(in the rows, 128 means zero)
The rows below come in pairs that one turn or mirror swaps. Which row does each named row swap with?
k649: [139 155 133  87 114 120 175 123 106 104 121 152 119 122 110 123 128 152]
k479: [111 124 130 106 160  70 135 110 107 115 165 150 125 163 115 127 137 138]
k952: [127 124 116 108 129  66 119 120  90 115 122 163 110 142 108 117 124 137]
k29: [124 159 126  97 173  77 136 119 125  87 158 166 129 147 104 106 137 137]
k535: [136 174  97  89 156 109 129 137  82 130 137 161 111 143 115 141 137 166]
k241: [137 108 122 108 164  87 134 103 109  99 130 164 119 157 135 124 115 151]
k183: [123 160 137 107 170 126 139 145 102  82 132 152  94 145 111 136 152 155]
k172: [131 180 133  99 161 108 138 144  95  92 154 141 129 143 110 131 142 180]
k60: [122 150 124 114 138 126 162  99 130 122 138 127 128 143 124 124 144 166]
k609: [100 136 116 111 153  94 134 133 137 111 138 157 139 138 110 105 118 131]
k13: [136 132 139 104 174 101 145 118  77 107 119 165 144 144 120 126 139 171]
k278: [105 126 111 117 152 109 126 110 131  94 129 154  92 144 115 114 137 132]
k331: [149 129 137  96 153 114 159 141  90  90 121 155 112 143 137 146 121 166]
k931: [167 153 117  99 163 108 149 143  98 125 158 159 119 128 107 147 145 158]
k346: [151 167 138 105 145 102 136 132  72 116 139 145  99 146 117 152 142 160]
k752: [145 165 145  83 147 116 152 157  96  94 132 157 112 125 107 141 132 152]
k839: [120 137 134  88 125 102 173 153  97  99 141 138 109 132 120 150 135 145]
k122: [116 165 136 112 158 128 152 163 114 118 141 142 133 140 116 141 129 152]
k804: [126 159 117 109 131 131 165 132 127 117 139 137 100 135 127 151 131 139]
k116: [108 136  93 111 122  99 133 106 132 110 139 139 115 134 121 114 119 148]
k742: [125 157 133  91 152  98 160 115 123  86 137 147 144 132 106  99 147 168]
k995: [124 126 117 112 150  93 116  94 127 129 144 158 114 150 115 121 120 128]
k615: [151 122  91 100 142  86 142 118 123 123 149 167 117 120 108 120 132 135]
k971: [111 122 103 104 124  91 141 126 130 113 118 150 123 129 116 113 115 134]
k623: [136 151 139 110 159  95 136  85 108 125 150 160 136 160 106 109 135 153]
k954: [124 149 111 106 131 124 163 125 138 112 139 140  98 135 128 147 124 131]
k947: [133 167 145 108 173 106 137 149  94 118 143 146 136 156 111 140 140 169]
k361: [124 151  78  86 139  87 124 122 102 122 130 170 111 132 112 116 125 148]
k895: [132 129 111 101 126  68 126 104 101 105 130 160 101 133 110 112 126 133]
k282: [143 152 138 110 137  97 133 146  68 123 126 150 107 147 114 152 136 159]
k792: [132 164 133  95 181  84 140 125 121  84 160 165 128 151 106 119 138 143]
k373: [127 110 115 107 137 113 155 110  96 117 101 157 127 129 130 128 126 156]

k839 pairs with k479
k116 pairs with k172
k183 pairs with k278
k931 pairs with k615
k947 pairs with k971
k954 pairs with k792
k649 pairs with k623

The rows below come in pairs that one turn or mirror swaps. Which row does each named row swap with?
k461: [135 138 125 117 147 150 112 174 151 118 104 136 130 133 125 120 133 105
 156 113 119]
k513: [146 126 117 141 141 142 136 161  76 134 140 144 149 103 108  99 149 140
 127 116 125]
k33: [134 150 107 117 124 119 100 139 138 145 125 161 112 125 120 138 171 133
 132  95 120]
k799: [141  99 138 131  97 132  92 148 110 127 126 138 150 102 128 119 136 151
 118 116 117]
k336: [156 105 112 143 151 137 135 155  85 129 140 137 147 127 132  99 144 128
 119 122 125]
k731: [161 111 119 151 143 132 109 142 120 113 124 116 130 142 142 110 137 110
 146 110 109]
k85: [124 147 104 118 118 137  98 137 137 142 126 155 118 116 129 140 165 141
 120  82 127]
k549: [143 118 117 140 127 137 127 138 129 107 152 114 160 100 139  99 128 120
 135 111 121]
k351: [121 112 119 110 139 124  99 163 133 129 106 152 151 131 116 148 132 132
 165 100 115]
k999: [140 151 105 132 155 124 139 153 145 133 130 131 142 144 140 119 141 103
 137 112 113]
k465: [114 111 124 111 131 132 107 163 124 124 114 146 167 109 109 135 131 128
 170 106 118]
k271: [147 150 109 132 120 144 113 130 109 123 152 132 121 118 135  97 159 130
 109 110 142]
k546: [137 133 112 136 118 144 125 132 109 125 142 144 144  78 109 104 137 135
 104 109 125]
k46: [128 109  99 137 117 133 104 148 111 123 135 149 136 125 157 144 130 147
 107 104 131]
k588: [126 136 135 111 135 150 103 167 143 150 143 133 141 143 134 147 141 116
 110 111 132]
k955: [156 130 131 134 144 133 118 155 104 137 138 123 167 152 126 131 124 135
 109 123 128]
k385: [128 159 110 121 120 135  93 131 136 135 137 142 114 117 126 130 172 139
 129  91 124]
k563: [135 113  97 132 129 138 106 143 124 128 132 148 123 133 158 143 145 145
 103  89 129]
k45: [135 126 105 121 133 160 132 158 103 108 115 157 136 103 118  90 131 128
 123 120 145]
k735: [117 128 129 112 126 152 115 153 109 152 122 161 155 100  84 121 145 124
 123 111 134]
k869: [140 126 130 102 152 132 138 155 148 148 142 150 154 113  97 116 153 108
 126 112 120]
k100: [132 124 136 117 119 147  93 175 135 109 101 128 136 108 116 119 119 133
 149 112 122]
k165: [131 108 106 124 136 143 108 151 118 131 143 148 132 138 153 146 141 146
  94 104 132]
k8: [151 123 132 129 154 129 117 158 158 138 130 129 134 133 125 141 136 107
 122 108  97]
k436: [126 120 118 121 133 152 112 157 123 146 146 145 135 144 148 147 143 136
  95 109 138]
k963: [134 162 112 132 115 142 101 129 128 135 144 134 113 123 134 119 170 134
 126  98 131]
k604: [155 102 102 122 149 118 130 142 101 110 119 155 138 122 116  99 151 130
 157 111 119]
k72: [122 151 139 126 131 140 102 164 130 151 127 126 156 110 103 127 154 115
 160 108 112]
k968: [150 173 132 129 126 129 108 136 111 142 135 125 155 125  97 114 152 134
 132 113 127]
k478: [152  97 108 116 144 122 129 143 116 104 118 151 139 127 113 107 144 130
 168 111 116]
k925: [139 138 139 139 149 135 111 180 125 142 129 118 149 129 118 133 144 118
 161 108 101]
k986: [120 103 120 106 127 136 118 154 121 115 116 153 161 108 101 126 132 134
 169 109 122]
k888: [144 110  94 125 133 120 118 134  92 107 116 162 134 113 117 102 145 148
 149 104 129]
k948: [163 112 120 110 144 138 122 165 112 113 105 157 115 120 105  94 141 136
 123 119 130]
k691: [164 111 142 115 126 114 100 148 134 144 118 151 122 129 111 119 167 133
 127 114 103]
k574: [111 152 100 127 127 143 142 148 114 134 137 146 166 102 124 111 130 125
 118 114 137]

k165 pairs with k385
k963 pairs with k436
k465 pairs with k604
k478 pairs with k986
k925 pairs with k513
k731 pairs with k735
k799 pairs with k691

